In the rows, 128 means zero.
Families of rows that turns and mirrors carry onto each other, the same ones carrying the whole set onto itself: the rest of each named row's family, in list order
5 families of 6 rows
Q172: [137 115 115 140 146 142 133 132  97 148 134 172  98 119 140 128 115 118
 124 139 130 147 138 156 104 102 147  96 117 135 156 140 147 101 142 123
  99 133 108 100 114 108  90 150]
Q965: [157  91  82 143 144 127 126 121 114 124 104 103 101 186 153 142 145 128
 132 141 127 114 134 127 106 108 107 171  94 135 114 157 143 119 106 112
 104 126  98 144 120  89 108 102]
Q549: [121 104 122 161 139 132 136 125  99 135 123 152  88 134 124 146 140 120
 128 132 120 161 124 149 122 132 136 101  99 107 164 135 138  97 121  96
  66 138 118 122  83 108  93 159]
Q5: [140 103 128 151 138 137 139 135 117 153 132 147  97 126 139 139 120 116
 126 133 128 132 138 166 113 112 132  86  96 126 166 137 142  99 148 110
  73 145 123 107 112  98  86 142]
Q228: [118  96 112 147 145 131 129 117 103 134 118 166  89 134 114 140 130 119
 129 117 117 159 138 156 103 126 138 106 104 112 149 150 145 108 113  94
  90 138 125 107  82 106  90 162]
Q705: [162 105  83 134 149 121 138 100 116 121 107 104 116 169 124 136 132 124
 147 142 154  95  87 131 124 124 114 160 104 122 112 154 123 107  89 120
 100 125  82 161 105  85 120 130]
Q242: [161 113  87 141 148 133 136 129 100 115 145 113 104 164 138 148 125 132
 113 159 157 118 116 115 105  99 116 173 108 167 114 133 132 113 125 134
 114 115  97 141 127 100  99 111]
Q687: [171 115  81 133 158 133 136 107 107 126 143 103 109 156 138 118 141 120
 124 166 150 101 111 118 115 106 123 166  99 154 113 148 118  96 130 119
 113 113 102 151 123 101 111 109]
Q651: [147 129 130 142 137 108 125 100 108 143 124 158 102 102 101 114 147 111
 144 144 126 142 124 144 106 141 144  97 108 114 136 139 155 108 136 126
  78 127  91 100 107  91  97 146]
Q42: [162 116  78 138 140 135 138 104 106 113 133 115 119 165 124 127 124 125
 145 137 168 113  79 122 111 114 120 165  87 138 113 157 122 105 103 127
 105 104 103 155  94  88 125 119]
Q305: [147 116 116 155 146 144 136 132  90 153 132 163 104 119 149 137 124 120
 130 128 130 153 134 158 105 120 149  97  93 133 171 150 142  94 138 127
  73 137 113 102 107  93 106 148]
Q864: [131  95 126 151 129 109 131 107 125 134 127 147  90 125 106 126 142 107
 141 131 113 150 133 161 104 136 123  98  99 105 141 140 152 104 132 104
  80 135 134 117 100  98  93 160]
Q700: [165 110  80 139 142 126 132  91 107 117 129 108 122 160 115 136 128 140
 147 138 170  93  89 117 130 117 113 154  92 119 115 145 131 117 107 143
 104 132  95 155  95  88 112 124]
Q589: [139 129 109 139 146 131 127  92 108 147 132 144 112  97 123 127 144 129
 144 142 117 143 127 136 109 147 141  97 113 109 162 151 147 100 132 133
  75 126  81 109  89  87  94 156]
Q29: [159 110  81 136 156 123 137 104  98 107 136 109 107 148 109 141 125 129
 134 139 172 113  84 121 118 125 112 170 108 143 108 143 134 109  91 136
  96 114  89 150 104  86 116 126]
Q82: [128 106 128 150 132 117 126 112 119 142 117 148  98 117  99 136 146 119
 135 130 119 147 126 145 113 129 126 106  81 104 156 144 144 100 120  84
  72 129 115 103  79 100  88 152]
Q250: [151 117 120 142 130 140 135 123 103 153 140 145 102 113 152 138 120 127
 136 140 112 139 144 154 112 115 131  88 112 122 165 145 139  92 150 132
  90 137 114 116 113  94  95 161]
Q263: [170 111  79 139 139 137 130 109 103 118 140 109 119 163 137 132 135 147
 118 164 153 105 120 107 121 101 115 161  86 146 111 138 126 109 142 137
 119 129 114 147 114 101  99 110]
Q627: [128 129 112 148 146 130 128 103 108 144 126 161 114 105 121 126 148 118
 137 145 131 159 112 137 106 127 149 111  94 117 172 142 148  96 127 117
  71 118  84 105  88 105  98 157]
Q722: [141 100  79 145 133 136 137 122 123 112 101 115 111 195 146 144 127 133
 137 144 144 125  98 124 107 106 107 167  98 131 120 145 140 126 103 121
  98 118  93 157 107  86 105 111]
Q206: [144  87  80 145 139 125 133 117 120 110 117 113 105 185 130 162 130 132
 130 126 145 126 115 130  95 110 102 184 100 145 116 148 140 126  92 120
 104 123 105 142 107  85 104 127]
Q311: [149 112 126 149 134 123 137 119 120 148 129 160 105 127 133 132 126 109
 126 141 120 133 140 167  93 131 144  86 109 129 145 140 141 106 157 128
  89 146 116 106 126  91  90 149]
Q325: [151  89  77 144 133 129 128 105 121 119 107 109 114 188 137 144 143 149
 139 136 139 115 125 119 114 102 102 173  88 124 119 145 143 134 112 132
 104 138 112 142 103  82 102 115]
Q756: [156  87  85 146 125 128 124 109 109 119 105 117 102 181 123 147 135 134
 135 131 126  95 124 132 106 107 109 179  94 140 122 149 134 128 106 112
 104 147  84 149 125  88 110 118]
Q521: [124 119 106 136 161 133 127 104  97 135 125 164 102 100 105 115 134 122
 134 140 140 153 113 142 113 135 148 101 115 114 148 143 155 101 119 123
  76 126  86 104  89 101  94 154]
Q597: [156  93  72 139 145 130 133  87 110 110 129 109 112 152 104 127 132 127
 136 142 152  85  92 135 118 125 113 169  95 141 120 148 123 105 107 123
  96 139  85 161 117  91 119 131]
Q369: [132 106 122 149 127 127 128 106 108 142 128 143  91 127 119 145 147 128
 143 129  95 152 143 142 111 134 128 106 106 101 159 146 133 104 125  99
  85 134 123 119  77  97  91 167]
Q731: [166  99  81 139 140 134 123 109  95 119 141 109  96 150 124 116 138 132
 129 157 138  95 124 121 116  97 110 176  94 157 120 139 138 108 133 125
 106 131  92 149 139 103 112 106]
Q401: [147 130 118 140 154 130 131 108 109 152 119 154 115  96 113 119 138 124
 131 145 138 135 118 146 112 136 148  98  95 125 159 145 145 100 139 127
  63 134  85  91 101  81  91 139]
Q972: [164 115  78 145 148 142 135 128  92 110 132 111 103 173 142 128 133 137
 118 158 149 122 112 111 113 118 123 164  91 154 106 148 131 109 129 128
 101 117 109 149 113  92 106  90]

Which other rows belong to the same family as Q82? Q965, Q5, Q705, Q687, Q401
Which other rows belong to the same family as Q42? Q549, Q305, Q627, Q722, Q972
Which other rows belong to the same family as Q597? Q651, Q864, Q311, Q756, Q731
Which other rows belong to the same family as Q521? Q172, Q228, Q242, Q29, Q206

Families of rows that turns and mirrors carry onto each other, the same ones carrying the whole set onto itself: the rest of each named row's family, in list order
4 families of 8 rows
Q895: [142 161 112 143 119 145 127 123 174]
Q944: [106 136 125 135 117 150 102 130 163]
Q821: [140 129 131 121 135 139 124 148 124]
Q612: [150 148 109 155 113 117 114 154 161]
Q251: [168 128 119 140 116 164 116 107 143]
Q428: [123 134 125 137 146 153 114 141 155]
Q264: [146 127 125 121 121 105  76 123 136]
Q30: [134 149 130 133 117 134 130 149 177]
Q802: [117 126 133 110 103 144 128 122 150]
Q951: [125 120 136 127 120 127 120 159 164]
Q26: [129  97 133 117 124 128 112 145 144]
Q231: [171 131 103 134 112 136 133 102 151]
Q523: [148 149  97 131 110 125 121 100 135]
Q655: [150  95 130 110 122 128 105 119 132]
Q504: [132 132 112 151 131 136 119 159 141]
Q623: [139 149 135 143 115 141  85 134 178]
Q179: [136 106 113 125 111 104  86 114 156]
Q452: [153  97 121 138  92 119  95 129 159]
Q717: [163 159 108 138 103 115 126 125 153]
Q724: [154 131 141 108 127 117 101 137 129]
Q509: [169 111 122 120 116 124  92 100 141]
Q24: [153  99 106 152 110 148  99 115 145]
Q234: [141 108  92 137 114 129 110  98 145]
Q805: [152 152 100 150 120 143 105 102 167]
Q620: [180 145 119 145 117 128 119 129 174]
Q233: [167 132 107 140 117 129  88  95 157]
Q147: [173 153 139 135 113 150 104 120 166]
Q941: [149 139 119 157 134 137 101 147 174]
Q583: [142 123 143 100 117 107 102 125 157]
Q750: [131 132 142 103 135 138 123 129 146]
Q529: [134 131  98 133 119 118  89 104 131]
Q943: [146 113 139 109  87 121 120 127 157]

Which other rows belong to the same family as Q941? Q428, Q231, Q179, Q234, Q620, Q583, Q750
Which other rows belong to the same family as Q943? Q944, Q251, Q802, Q623, Q452, Q24, Q147
Which other rows belong to the same family as Q612? Q821, Q264, Q523, Q504, Q717, Q724, Q529

Families of rows that turns and mirrors carry onto each other, the same ones carrying the whole set onto itself: the rest of each named row's family, in list order
4 families of 8 rows
Q865: [164 137 147 141 105 127 136 117  97 104 116 128 117 115 141 159 121 133
 111 139  89 155 120 133 106 124 101 115 101 135]
Q106: [146 150 151 164 134 124 129 143 116 104 144 106 159 133 151 122 144 140
 103 104 111 130  71 132 113 120 120 151 122 102]
Q8: [169 151 120 161 119 125 140 151 119 114 156  76 142  97 122 126  97 135
  94 127 139 136  87 128 123 109 151 131 136 136]
Q748: [146 139 138 140 113 158 125 113 114 129 164 128 116 135 147 128 109 127
 119 145 135 125 134 121 130 132 139  96 111 136]
Q347: [146 117 142 140 109 161 125 129 100 117 147 113 112 137 149 139 108 130
 135 135 131 110 136 114 131 118 126 104 120 135]
Q775: [155 163 145 182 123 162 109 139 125 117 149  92 117 144 143 112 131 150
 118 123 100 157 131 130 130 143 113 130 157 138]
Q197: [171 133 115 168 118 133 152 168 124 121 145  91 138  94 142 120 107 128
 108 147 137 125  91 121 113 111 145 137 135 144]
Q900: [134 169 145 154 137 121 131 129 120 117 145 114 147 123 143 113 146 136
  97 117 125 138  70 135 121 125 132 140 101  95]
Q362: [148 138 140 158 128 149 170 152 126 104 161 109 104 128 101 106 128 148
  91 124 120 156 128 150 110 116  94 123 142 126]
Q792: [159 127 133 174 129 110 128 161 140 118 118  97  93 137 168 136 109 160
 105 116 121 162 115 106 112 137 163 123 118 125]
Q237: [161 141 138 170 106 127 141 153 116 111 139  93 148  78 136 123 104 124
 101 121 143 146  84 120 112 116 142 129 143 131]
Q144: [136 148 161 172 127 120 130 144 120 102 138 108 148 132 149 128 147 138
 111 110 119 135  78 149 119 126 125 156  96 102]
Q749: [163 128 128 136 120 142 155 139 119  96 152 114  89 139  99 102 131 142
 109 115 123 162 113 139  94 108 101 142 135 119]
Q404: [147 129 146 167 103 161 125 126 111 126 151 112 114 134 133 128  95 134
 108 149 155 113 129 116 125 126 121 108 105 142]
Q730: [103 131 137 122  91 129 121 145 145 115 116 111 107 134 117 129 135 128
 120 121 126 139 117 134  90 109 138 130 125 102]
Q224: [157 145 142 133 108 107 125 130  97 108 140 122 108 130 139 166 134 128
 110 131  97 163 128 131 114 113 111 125  90 140]
Q186: [131 150 156 172 125 115 122 129 118 120 137 125 146 141 143 130 138 138
  86 123 127 144  73 136 106 117 110 155 100 107]
Q444: [156 172 139 187 121 160 109 129 140 107 138  84 119 137 142 122 123 158
 115 124 112 154 129 136 126 151 124 136 146 128]
Q442: [159 166 141 177 131 151 125 121 130 117 137  98 122 143 142  99 142 154
 120 128 115 159 114 136 115 164 121 126 148 141]
Q474: [173 147 149 142 113 116 124 134  99 118 130 120 104 135 145 149 135 140
 111 135  90 167 117 131 112 113 111 134  75 128]
Q426: [101 127 139 126 104 122 136 138 134 126 110 112 104 132 123 109 140 128
 131 127 131 139 102 124  95 129 147 113 124 117]
Q761: [137 128 141 175 131  94 131 171 132 110 109  95  97 136 153 138 110 149
 105 111 125 160 112 116 123 139 151 120 113 133]
Q891: [105 127 138 125 106 124 121 163 133 129 108  98 111 135 121 120 137 134
 117 121 116 130 105 126  99 104 139 116 128 101]
Q940: [161 139 138 149 114 115 144 143  99 106 132 128 107 121 149 150 146 127
 123 147  89 154 115 128 113 118  97 142  91 140]
Q929: [155 159 140 199 117 144 112 131 134 111 151  88 107 125 144 135 151 157
 118 127 121 163 117 127 118 159 126 127 149 131]
Q691: [153 115 144 149 108 165 127 128 115 122 151 119 123 141 140 138 105 131
 130 144 144 110 137 140 124 121 137 114 119 142]
Q175: [114 120 125 135  98 131 134 133 140 119 122 103  99 129 104 137 145 139
 117 137 124 131 100 135  83 117 138 111 131 106]
Q524: [173 137 128 160 107 137 138 157 121 128 164  88 130 104 125 109  94 128
 105 132 142 142  91 123 115 101 157 137 129 135]
Q115: [143 142 122 175 135 112 128 173 143 115 108 107  90 123 166 139 110 149
  97 130 114 159 123 106 128 133 138 125 115 122]
Q979: [124 126 144 173 132 105 144 167 140 134 117 110 102 130 162 150 115 154
  93 123 119 165 125 124 120 125 151 113 123 122]
Q218: [150 138 113 142 123 143 149 157 136  98 151 128 100 127 108 105 124 130
  93 134 117 155 120 134 101 105  93 140 145 126]
Q194: [163 128 129 143 129 138 151 143 120  97 148 115 103 146  95 108 123 140
 101 122 125 158 122 151 100 116  98 132 150 142]

Which other rows belong to the same family as Q929? Q865, Q362, Q237, Q404, Q186, Q175, Q979
Which other rows belong to the same family as Q444? Q8, Q144, Q730, Q224, Q761, Q691, Q194
Which other rows belong to the same family as Q524? Q106, Q347, Q775, Q792, Q749, Q474, Q891
Which other rows belong to the same family as Q115? Q748, Q197, Q900, Q442, Q426, Q940, Q218

Families of rows that turns and mirrors carry onto each other, the same ones carrying the whole set onto itself: the rest of each named row's family, in list order
7 families of 4 rows
Q429: [141 117 117 111  65 146 112 138 161 118 115 152 101 162 119 138 151 107]
Q164: [109 149 154 129 118 146 140 138 140  82 100 135 120 144 155 129 108 113]
Q599: [137 156 151 122 104 155 140 147 145  87 103 131 118 125 155 119 127 107]
Q473: [178 130 116 117 125 139 114 136 149  86  96 152 108 172 130 160 134 132]
Q833: [136 119 110 133  66 147 125 157 163 124 101 144 125 138 128 143 141  98]
Q915: [163 161 102 117 121 134 112 137 150  81  98 150 121 172 129 158 125 142]
Q70: [113 145 167 119 103 138 144 131 134  96  92 152 122 128 140 122 130 126]
Q484: [159 148 120 108 127 137 100 146 161  89  95 149 110 182 138 143 112 128]
Q314: [155 121 112 135  67 155 125 137 180 112 112 146 114 154 122 143 152 108]
Q810: [132 114 116 119  64 149 124 140 155 120 105 148 114 168 123 161 150 104]
Q88: [131 133 117 120  63 142 117 150 170 122 112 146 115 177 116 131 128 106]
Q817: [126 153 135 143 115 136 154 135 148  89  96 144 125 121 157 124 115 120]
Q281: [163 151 100 118 116 134 112 145 162  80  92 143 115 180 134 153 120 133]
Q542: [163 147 106 110 114 125 110 140 146  84 107 149 110 174 115 137 110 141]
Q345: [106 113 129 148 112 129 111 117 160 117 122 167 151 144 141 151 137 145]
Q908: [152 142 125 114 137 126 109 123 158  74 110 155 118 179 118 146 120 135]
Q640: [116 130 118 151 122 146 101 107 157 107 116 145 153 144 134 150 148 146]
Q60: [107 144 144 126 109 131 137 139 139  87  98 151 129 129 152 115 104 116]
Q765: [132 117 114 114  68 151 120 146 168 114 125 148 101 153 124 130 149 104]
Q134: [105 124 104 138 110 137 110 116 149 112 121 162 140 158 136 151 142 164]
Q371: [137 125 105 120  66 161 122 153 152 128 113 139 122 165 125 146 150 115]
Q925: [115 139 143 119 106 128 147 145 140  85 103 150 125 121 148 119 115 110]
Q737: [114 122 129 150 118 143 110 103 152 111 112 139 151 138 143 149 148 145]
Q618: [111 120 125 143 108 139 106 107 140 109 124 148 151 142 131 125 146 152]
Q84: [159 152 122 111 126 136 110 145 158  80 110 162  99 182 138 146 126 135]
Q527: [111 117 129 134 108 139 104 116 149 124 109 159 151 142 154 151 148 150]
Q615: [120 145 153 125 123 147 139 143 138  86  92 132 138 129 139 128 113 111]
Q105: [114 122 117 157 119 148 111 118 153 112 122 141 154 152 159 145 123 147]

Which other rows belong to the same family as Q527? Q164, Q484, Q810
Which other rows belong to the same family as Q640? Q915, Q765, Q925
Which other rows belong to the same family as Q618? Q314, Q817, Q542
Which other rows belong to the same family as Q908? Q599, Q833, Q134
Which other rows belong to the same family as Q88? Q473, Q70, Q105
Which other rows belong to the same family as Q345? Q371, Q84, Q615

Families of rows that turns and mirrors carry onto each other, the same ones carrying the whole set onto itself: the rest of each named row's family, in list order
4 families of 8 rows
Q853: [145 166 159 147 117 149 147 122 115 108]
Q113: [131 131 137 158 144 132 173 107 127 107]
Q402: [156 110 139 109 121 129 128 132 120 142]
Q87: [ 95 141 136 156 135 126 128 112 132 125]
Q867: [140 152 148 150 107 159 157 130 136 108]
Q468: [133 138 142 155 138 134 162 108 115  95]
Q934: [138 150 136 144 147 133 162 107 111 103]
Q988: [147 155 161 149 103 148 150 134 120 109]
Q102: [122 123 163 135 103 135 116 118 124 130]
Q154: [116 121 173 144 106 133 130 113 130 133]
Q220: [101 148 132 144 142 126 124 107 127 133]
Q616: [149 102 142 110 114 139 136 122 129 134]
Q574: [115 112 155 133 105 141 124 108 134 128]
Q398: [123 150 109 139 149 130 139 140 136 145]
Q577: [155 147 143 131 112 146 146 156 139 149]
Q822: [130 141 112 137 147 133 148 142 145 154]
Q571: [156 108 151 116 115 135 138 132 125 148]
Q601: [152 112 120 125 151 128 162 122 127 135]
Q541: [151 169 140 132 119 147 134 148 126 142]
Q297: [155 121 150 108 122 132 123 120 110 137]
Q394: [154 110 117 120 142 139 162 116 127 118]
Q424: [140 147 166 157 107 148 156 127 130 113]
Q903: [127 158 114 132 145 133 130 135 132 149]
Q842: [120 144 107 137 138 143 139 140 153 148]
Q857: [149 117 116 125 154 124 157 118 118 123]
Q467: [120 130 163 131 116 130 115 107 115 129]
Q453: [100 135 135 158 142 128 143 108 140 133]
Q823: [156 127 125 117 151 129 151 114 108 125]
Q795: [139 132 131 146 137 148 171 107 130  98]
Q16: [156 155 131 131 117 144 140 157 132 145]
Q437: [145 154 131 135 109 158 143 153 146 139]
Q978: [ 96 129 129 146 131 136 129 109 146 133]

Which other rows belong to the same family as Q394? Q867, Q616, Q574, Q842, Q795, Q437, Q978
Which other rows belong to the same family as Q102? Q402, Q87, Q468, Q988, Q398, Q857, Q16
Which other rows belong to the same family as Q903? Q853, Q934, Q220, Q541, Q297, Q467, Q823

